Each row below has a hidden score, from 0 to 40, with 20 about the middle. What is it? The score is a weighted sum of the row's numbers plus the product of two more (or one squared), each taken from its middle value.
array([ -1,  10,  -3,   5,  -1,  20,  -6,  34,  44, -15, -40, -14,  35,  -8, -20,   7]) ~ 19
array([ 25, -21, -11, -16, -39, -38,  -2,   2, -35,  14,  17,   9,  16, -19,  10,  12]) ~ 24
array([ 32,  -5,   8, -23, -25,  11,  17, -12, -31,  22,  33,  -1,   8, -10,  33, -25]) ~ 19
array([  0,  30,  12,  11,  53,   1,   9,   5,  10, -46,  11,   0,   2,  33, -19,  -9]) ~ 33
array([  9,   3, -12, -32,  -6,   0,  20,   6, -10,  28,  17,  23, -11,   5,  28,  -6]) ~ 19
array([ 17, -18,   6, -15, -38, -20,  -9,   3, -47,  11,  15,  -3, -13, -32, -27,   9]) ~ 29
array([-13, -25,   6, -56, -16,  -1,  33, -37,   6,  26,  29,  10,  -4, -27,   1, -25]) ~ 24
array([-15,   7,   6, -51,  -6,  37,  27,  -9,  23,  22,  -6,   6,  15,  -5,   8, -12]) ~ 22
array([-42,   1,  27, -16,  24,  32, -28,  27,  11,  -2,  16, -26, -19, -28, -40, -43]) ~ 25
array([ 36,   2,  29, -27,  22,   7,  15,  -1,  -3,  33,   9,   4,  -1, -20,  49,  34]) ~ 10
array([ -4, -20,   6, -43, -24, -25,  35,  -5,   5,  48,  35,   3,  -8,  -7,  38,  23]) ~ 17
array([ 28,  -3, -40,  12, -55, -16,  11,  -4,  12, -22, -31, -10,   5,  -9,   7,  41]) ~ 16
array([ 11,  -8, -11,   8,  16, -30, -34,  26, -20, -13,  -3,   7, -14, -20,   4,   5]) ~ 19
array([-43,  28,   6,  26,  45,  18, -30,  44,  20, -11,  20, -16,  29, -36, -26,  17]) ~ 21
array([ -3, -15,   7,  22, -26, -14, -58,  45,  19,  10, -32, -38,  15, -21, -44,  47]) ~ 28
array([ -2,   2, -13,  16,  15,  20,  -6,   0,  10, -19, -17,  -4,  10,  24,  -9,  11]) ~ 25
array([ 18,   0, -14,  19,  10, -27,   6,  -9, -16, -32,  13,   2, -33,  21,  12,   9]) ~ 14
array([  5, -19,  20,  -9,  -4,  25,  15,  14,   3, -49, -22,  -6,  18,  33,  -8, -32]) ~ 28
array([-14,   8,  -4, -17,   3,  10,  11,  -9,  12,  -9, -16,  -7,  15,  -5,   3, -15]) ~ 14
array([ -4,  14,  31, -11,  20,  27,   9,  27,   7, -22, -15,   0,  42,   4, -22,  14]) ~ 22
array([ 17, -13,  15,  27,  13, -38, -33,  11,  -6,  54,  35,  15,  -8, -27,  36,  33]) ~ 29
array([  8,  13,   7,   1,  19,  23,  10,   0,  -7, -14, -18,   6, -13,  17,   1, -12]) ~ 10
array([ -1,   5,   9,  -4,  10, -18,  16,   5,  -4,   9,   8, -10, -12,  -3,   1,   4]) ~ 14
array([-30,   1, -37,  48,  30,   2, -19,   3,  -2, -35, -15,  -3,  20,   8,   0, -31]) ~ 25
array([ 34, -12, -11,  14, -51, -22, -17,  -2, -34, -11,  24,  20, -41,   5,   8,   4]) ~ 28
array([  1,  15, -26,  29,   7,   2,   3,  -4, -29,   0,  26,  -7, -51,  -1,  -3,  -7]) ~ 11
array([ 12,   4,  -7,  -3, -29, -30,   6, -15, -17,   5,   7,  -3, -23,   1,   3, -20]) ~ 16
array([-33, -32,  -9,   3,   7,   9,   0,  23, -10, -18, -10, -14, -23,  -6, -39, -41]) ~ 19
array([ 30,  17,   7,  12,   1, -34, -41,  -8, -15,   0, -11,   3,  18,   1,  27,   9]) ~ 19
array([-25,   7,  -9,  18,  53,   5,   3,   1,  15,  12, -23,  16,  -1,  -2,   6,  -9]) ~ 19
array([ 35,  -6, -24,  20, -25,  -3,  -4, -42,  -9,   7, -14,   6,  -2,  51,  44, -15]) ~ 24
array([-33,   7,  10,  -3,  25,  21,  13,  24,  52,   2,  -8,   2,  10,  18,  -4,  -3]) ~ 26
array([-48,   7,   2, -33,  23,  26,   0,   4,  22,  25,   5, -32,  -1, -13, -24,  15]) ~ 16
array([ 32,  -6,  13, -14, -12,  14,  12, -17, -10,  10, -23, -11,   3,   3,   5,  10]) ~ 12
array([-16, -19,   7, -37,  15,  32,  24, -27, -19,  28,  23, -24, -13,   1,   8, -31]) ~ 13
array([-14,  -1,  32, -25,  42,  38,  31,   3,  53,  -2, -21,  -7,  41,  19,  34,   4]) ~ 36
array([ 11,  18,  22,  -4,   4,   8,   6,  -9,   7,   3,  -8,  16,  13, -17,  12,  -9]) ~ 17
array([ 11, -13,  -1, -14,  -2,  -1, -15,   2,  -3,  22,   0,  11,  12, -12,  11,  33]) ~ 22
array([  5,  -2,   4,  -5, -10,   0,   2,  33,  39,   2, -25,   6,  37,  -6, -14,   6]) ~ 25
array([  9, -20,  -4,   5, -44, -18,  12, -18, -41,  17,   7,   6, -20, -32, -14,  -5]) ~ 29
array([ -3,  13,  -8, -11,  -6,   3, -27, -12,  11, -24, -40,  -7,  30,  19,  -7,   3]) ~ 19
array([ 38,  18, -54,  37, -21, -44,  -9,  -6, -11,  -7, -13,  25,  19,  14,  28,  14]) ~ 20
array([-59,  13,  16,  -4,  29,  34,  -1,  19,   2, -36,   4,  -7, -13,  14, -57, -48]) ~ 16
array([-26,  19,   6, -21,  17,   7, -13,   7,  22, -17, -27,  -2,  35,   2,  -5,   7]) ~ 18
array([-18, -18, -25,   1, -29,   9, -20,   3,  -8, -24, -33, -11,   8,  -3, -44,  -4]) ~ 26
array([-21,   0,  30,  15,  -6,   3, -23,  28, -21,   6,   5, -11,   8, -34, -16,  14]) ~ 27
array([-15,  25,  11,  10,  24,   1, -18,  -4,  12,   9, -28,   6,  33,   7,   1,  13]) ~ 20
array([ 27,  -6, -33,   6, -29, -13,  16, -15,  16, -10,   3,   5, -12,  43,  21, -19]) ~ 22
array([ -3, -20,   8,   9,  -2,   2,  13,   4,  -5, -16, -10,  -7, -11,  26, -10, -19]) ~ 29
array([ 36,  11, -18,  27,  -6, -38, -20,  -2, -16,   6,  11,  20,   4,   2,  41,  36]) ~ 20
array([  9,   3,  -4,  16, -16, -25, -20,   3,  -6,  32,   0, -12,   5, -10,  18,  41]) ~ 21
array([-12,  -2,  -4, -31,  -1,  -7,  17, -23, -15,  36,  37, -35, -22,  -9,  11, -18]) ~ 12
array([  6, -25,  -5,  -7, -12, -11, -22,   8,  -8,  63,  33,  12, -28, -33,  13,  12]) ~ 30
array([ 40, -17, -27,   6, -23,   5,  26, -34,   9,   6, -30,  15, -11,  29,  29, -41]) ~ 16
array([-64,  15,  -3,  -9,  27,  24,  14,  32,  30, -35, -18,   6,  27, -18, -42, -40]) ~ 20
array([ 39, -31,   3,  -7, -27, -34,  -8, -24, -24,  -1,  21,  30,  -3, -18,  52,  29]) ~ 22
array([-20,  11,   2,  20,   5, -52, -39,  33, -36,  16,  42,  14, -36, -35, -17,  41]) ~ 32
array([-46,  16,  21, -10,  22,  44, -21,  74,  44,   1, -47, -32,  26, -29, -57,  22]) ~ 20
array([  8,  22,  -9,  29, -13, -14, -14,  -3,   9, -26,   0,  11,  -7,  12,   4,  29]) ~ 16
array([-10,   7,   5,  21,  14,   3,   4, -19,  -3, -24,   2,   8, -19,  45,  27, -32]) ~ 18
array([ 21,   3,  -1,  -1, -11, -20,  -8,  10,   2,  40,  -4,   9,   6, -36,  21,  45]) ~ 22
array([  3, -23, -22,  40, -30, -20,  -8, -24, -45, -16,  14,  12, -40,   1,  -7,  -9]) ~ 21
array([-33,  14,  14,  19,  34,  21,  -2,  -1,  24,   2, -15,  -7,  12,   1, -11,   9]) ~ 18
array([ 36, -17, -50,  28, -33, -23,  -7, -30, -31,  -8,  -4,  12,   9,  35,  32, -20]) ~ 27
array([  3, -11,   8,   1,   6, -39, -15,   8, -22,  27,  29,  15, -19, -37,  -2,  24]) ~ 21
array([-38,   0,  31, -30,  19,   6,   3,  13,  26,   0, -35, -41,  36, -41, -37,  19]) ~ 12
array([ -3,  -4,  14, -31,   8,  15,  -1, -22,  17,  26, -26,  -8,  29,  -2,  -1, -11]) ~ 18
array([-11,   9,  17, -35,  29,  28,  -5,  10,  35,  -1, -13,  -9,   9,  -5,  -3, -33]) ~ 14
array([ -5,   2,  24, -26,  27,  23,  19,  17,   1,  23,  -6,  21,   7,  -1,  13, -31]) ~ 17
array([-21,   3,  27, -28,  26,  41,  -2, -27,  -9, -16,  -2,   1, -11,   7,  11, -45]) ~ 18
array([-33,  10,  -5,   5,  -6,  13,   4,  12,  10, -34, -38,   1,  -1,  14, -18,   8]) ~ 16
array([ 31,   9,  13,  12, -11, -28,   3,  -7, -39,  31,  19,  18, -22, -26,  35,  24]) ~ 19
array([  8,  -6, -35,  40, -12, -29, -36, -21, -52, -28,  14,   9, -51,  19,  -6, -24]) ~ 20
array([ 12,  14,  50, -30,   7,  29,  16,  -4,   0,  25,  25,  -5,   4, -13,  44, -17]) ~ 14
array([-11,  -2,   0,  19,   2,  -2,  -4, -19, -17, -35,  11, -23,   9,  -2, -27, -13]) ~ 16
array([ 35,  -6,  -6, -13,   7,  28,   7, -37, -16,  21,  27,   9,  -3,   6,  50, -21]) ~ 15
array([-33,  -5,  17, -11,  34,  24,  10,  12, -14,  19,  25,   0, -18, -20, -15,  -4]) ~ 16
array([ 21,  -7,  20, -17,  32,   2,  -4,  20,  -4,  22,   8,  -6,  -1,  -1,  43,  12]) ~ 23
array([-18,   9, -11,  -8,   8,  21,  22,  -4,  25, -27,   5, -14,  -9,  -3, -27,  -5]) ~ 9
array([-23,  13, -13,  11,   6,  31,  20, -11,  34, -25, -15, -32,  29,  18, -12, -19]) ~ 18
array([ 53, -11,  -8,  14, -23,  -7,  -5, -37,  -6,  14,   3,  27,  -4,   5,  70,  22]) ~ 17
array([  0,  -2,   2, -53, -23,  24,  40,   0,  12,  -1,  15,  -6,  -1, -26, -14, -41]) ~ 23
array([-10,  20,  -7,  34,  33, -21, -15,   6,   1, -27, -18,   0,  19,  13,   2,   2]) ~ 25
array([-28, -21,  40,  17,   3,  13,  11,  25,   5, -49, -31,  -2,   2,   6, -50, -30]) ~ 23
array([ 18,  -8,  -7,   5,  13,  -5, -18,   7,  12,  16, -27,   7,  -8,  16,  12,  23]) ~ 25
array([ 10,  -5,  10,  26,   7, -13, -14,   7,  -5,  -6,   1,  15,  13, -16, -10,  11]) ~ 22
array([ -8, -14, -15,  28,  -1, -22, -10,   7,  -2,  -5, -13,  13, -12,   4,  -4,  17]) ~ 22
array([ 15,  17,   8, -10,   1,  17, -27, -13,  36, -37, -60,  -6,  44,  23,  16,  15]) ~ 14
array([  2,   3,   2,   1,   0, -25, -25,  11,   7,  50,  36,   5,   3, -12,  10,  15]) ~ 27
array([ -8, -27,  17, -35,  -1,  23,  15,  38,  -2,  22,  26,   3,   8, -21, -25,  -3]) ~ 24
array([ 14,  14,  -5, -38, -20, -15,  -9, -19, -14,  35,   3, -18,  32, -33,  32,  24]) ~ 32
array([ 15,   5, -37,  33, -18, -14,   1, -10,  15,   8, -16,  -5,  -7,  14, -11,   7]) ~ 20
array([-26,  26,  20,   2,  36,  26,  15,  34,  49, -30, -46,  -6,  48,  11,   0,   6]) ~ 22
array([-45,  11,  -3, -19,  18,  39, -10,  51,  16, -23, -19, -24,  10, -24, -44,   5]) ~ 22
array([-18,  -7,  17, -45,  -4,  20,  13,   7,  13,   6,  11, -43,  16,  -9, -25,  13]) ~ 15
array([-25,  -1,  34, -24,   0,  42,  11, -12,  13,   3,   8,  -2,   1, -12, -30, -47]) ~ 21
array([ 12,  -2,  -6,  -2,   9,  27,   2,   5, -30,   9,  18,   6, -32,  -3,  20,  -1]) ~ 16
array([ -9,   3, -45,   6,   5,  19,  25,  -7,   0, -10, -22,  30,   5,   5,  -6,   1]) ~ 16
array([  4, -11,  12, -13, -25,   0,   0,  12, -34,   3,  31,   2,   9,   5, -27,   5]) ~ 24
